(in the rows, 128 means zero)
Where one turn sends some rows of the set: a few examples, then the rows asked:
nimim: [ 79 135 183 136 185 156 132 113 134 130 112 132 124 135  95 142 118 113
 139 124 122 119 150 116 107 130 128 118 124 165 136 171 104 156 127 179
 130 156 150 115  93 140 128 136  98 144 151 151]
fepi: [116 137 154 122 158 127 107  73 134 150 106 115 116 124  97 149 111  99
 108 119 114 141  94 118 120 160 131  97  91 183  99 148 126 115 134 181
 153 140 134 159 108 135 120 138 154 157 132 102]
Fupa: [ 75 130 161 152 114 154 140  91 119 152  94 116 102 140  97 151  95 112
 164 118 137 116 158 156  97 118 112 105 123 172 118 137 129 154 142 164
 123 132 156 150  77 155 124 142 121 141 154 117]
Tusu: [104 122 128 124 157 133 108  86 138 131 111 151 126 157 132 129 145 103
 119 106 127 139 129 121  72 122 128 100  89 170 104 113 140 156 148 187
 137 125 144 137 104 110 118 146 131 167 171 117]
Ter: [ 94 140 148 128 163 111 129  91 119 163 120 138 106 124 102 141 121 104
 122 118  98 125 128 115 112 106 137 122 124 138 131 156 120 141 128 163
 114 144 111 128 149 114 145 141 122 142 155 121]
Vuz: [103 146 157 148 147 134 140  88 111 145 103 139  94 143  96 124 118 112
 134 123 103 113 155 130 130 115 112 136 111 151 100 153 149 158 158 131
 135 130 126 118 133 145 125 133 139 159 155  90]
fak: [ 92 139 163 164 153 154 116 108 130 143 131 141  99 153 102 126  96 129
 128 114 122 134 169 118  82 150 132 107 107 161 111 113  95 138 143 162
 135 144 166 149  88 112 145 140  95 160 132 131]
Suz: [123 113 147 149 138 134 127  87 122 141 111 120 114 112  89 170 133 113
 127 117 133 166 126 156  93 116 117 140 114 167 106 127 120 135 112 158
 144 143 154 135 102 111 163 138 142 158 137 151]
biv: [ 57 115 157 161 154 133 101 100 108 137  73 163 110 127 115 128 119  91
 120 121 132  97 141 129  94 134 142 101 115 182 103 144 121 164 129 170
 151 129 140 134 102 124 136 114 151 135 153 132]
relo: [ 68 117 152 134 170 148 131 115 146 157 113 126  97 118  86 134 122 133
  98 131 119 143 114 113 127 133 130 123 107 158 107 130 140 168 144 170
 134 130 134 129 142 123 136 135 138 137 121 154]
nefi: [ 98 125 170 158 139 121 139  65 124 144 129 117 101 169 118 109  99 132
 134 141  98 128 150 131 134 119 120  98  90 170 113 151 139 173 143 188
 140 146 144 145 117 121 131 135 158 151 138 109]
Lut: [ 96 127 153 127 153 137 142  92 127 141 119 120 132 124  70 134 110 118
 128  87 106 136 113 134 110 151 120 113 120 172  98 144  84 140 138 159
 175 137 149 163  81 134 125 157 143 149 136 126]
kekig: [104 138 155 142 138 146 131  85 137 145 116 139 108 158  88 157 144 141
 155 129 116 141 129 141 132 157 103 130  91 188 102 136 141 143 135 171
 147 122 155 126  94 114 126 120 136 165 181 120]
peg: [126 127 175 139 134 136 103 106 119 126 107 153  93 133 118 135 113 110
 116 166 122 137 134 125 104 138  91 110 101 182 110 139 137 149 123 183
 111 144 140 148  88 134 127 154 127 153 100 118]
pitug: [ 85 121 131 153 158 137 164 101 129 122 110 136 107 138 139 142 129 106
 125 135 122 128 125 130 114 122 108 118 105 185 107 142  99 152 124 175
 154 136 131  95  70 124 126 150 147 164 134 127]
zevad: [104 118 180 129 107 140  75 103 122 102 111 130 106 129 128 144 110 107
 122 126 109 123 123 129  95 130 131 120 110 170 105 144 144 147 107 200
 150 138 151 130 117 128 159 130 123 155 153 124]
luseb: [108 137 176 139 133 151 119 100 127 145 104 124 136 126 112 128  87 101
 119 122 109 118 141 112 118 138 152  99 126 179  82 138 117 140 141 176
 160 145 135 165  89 156 105 150 126 140 128 100]
baf: [ 75 150 153 136 163 124 100  76 120 123  99 138  79 129 101 156  95 143
 129 123 131 146 112 154 115 160 114 135 116 197 124 123 116 155 137 155
 136 141 143 154  99  98 129 137 139 149 147 133]
Pozo: [ 91 134 171 144 141 139 135  95 131 122 112 126 112 125 140 136 118 127
 132  57 120 128 153 130 111 139 119 116 115 150 107 140 155 155 123 164
 133 130 126 162 105 120 166 156 132 149 128 130]
gota: [ 99 128 153 127 102 137 143  97 121 130 122 140 104 135 130 135 117 108
 132  97  98 133 122 129 110 108  97 115 119 133 111 136 115 146 133 137
 144 136 139 134 144 132 155 120 137 150 144 122]
seve: [ 90 142 164 135 180 138  91  98 109 139 136  98 105 146 106 147 112  81
 120 159 129 136 125 128 105 103 139 105  99 180 109 138 148 144 131 164
 120 129 150 145 112 131 134 126 112 158 143 114]

baf moves to fak
pitug moves to biv
Vuz moves to Ter
Now find these:
luseb moves to fepi
Suz moves to Fupa
nefi moves to relo
zevad moves to kekig

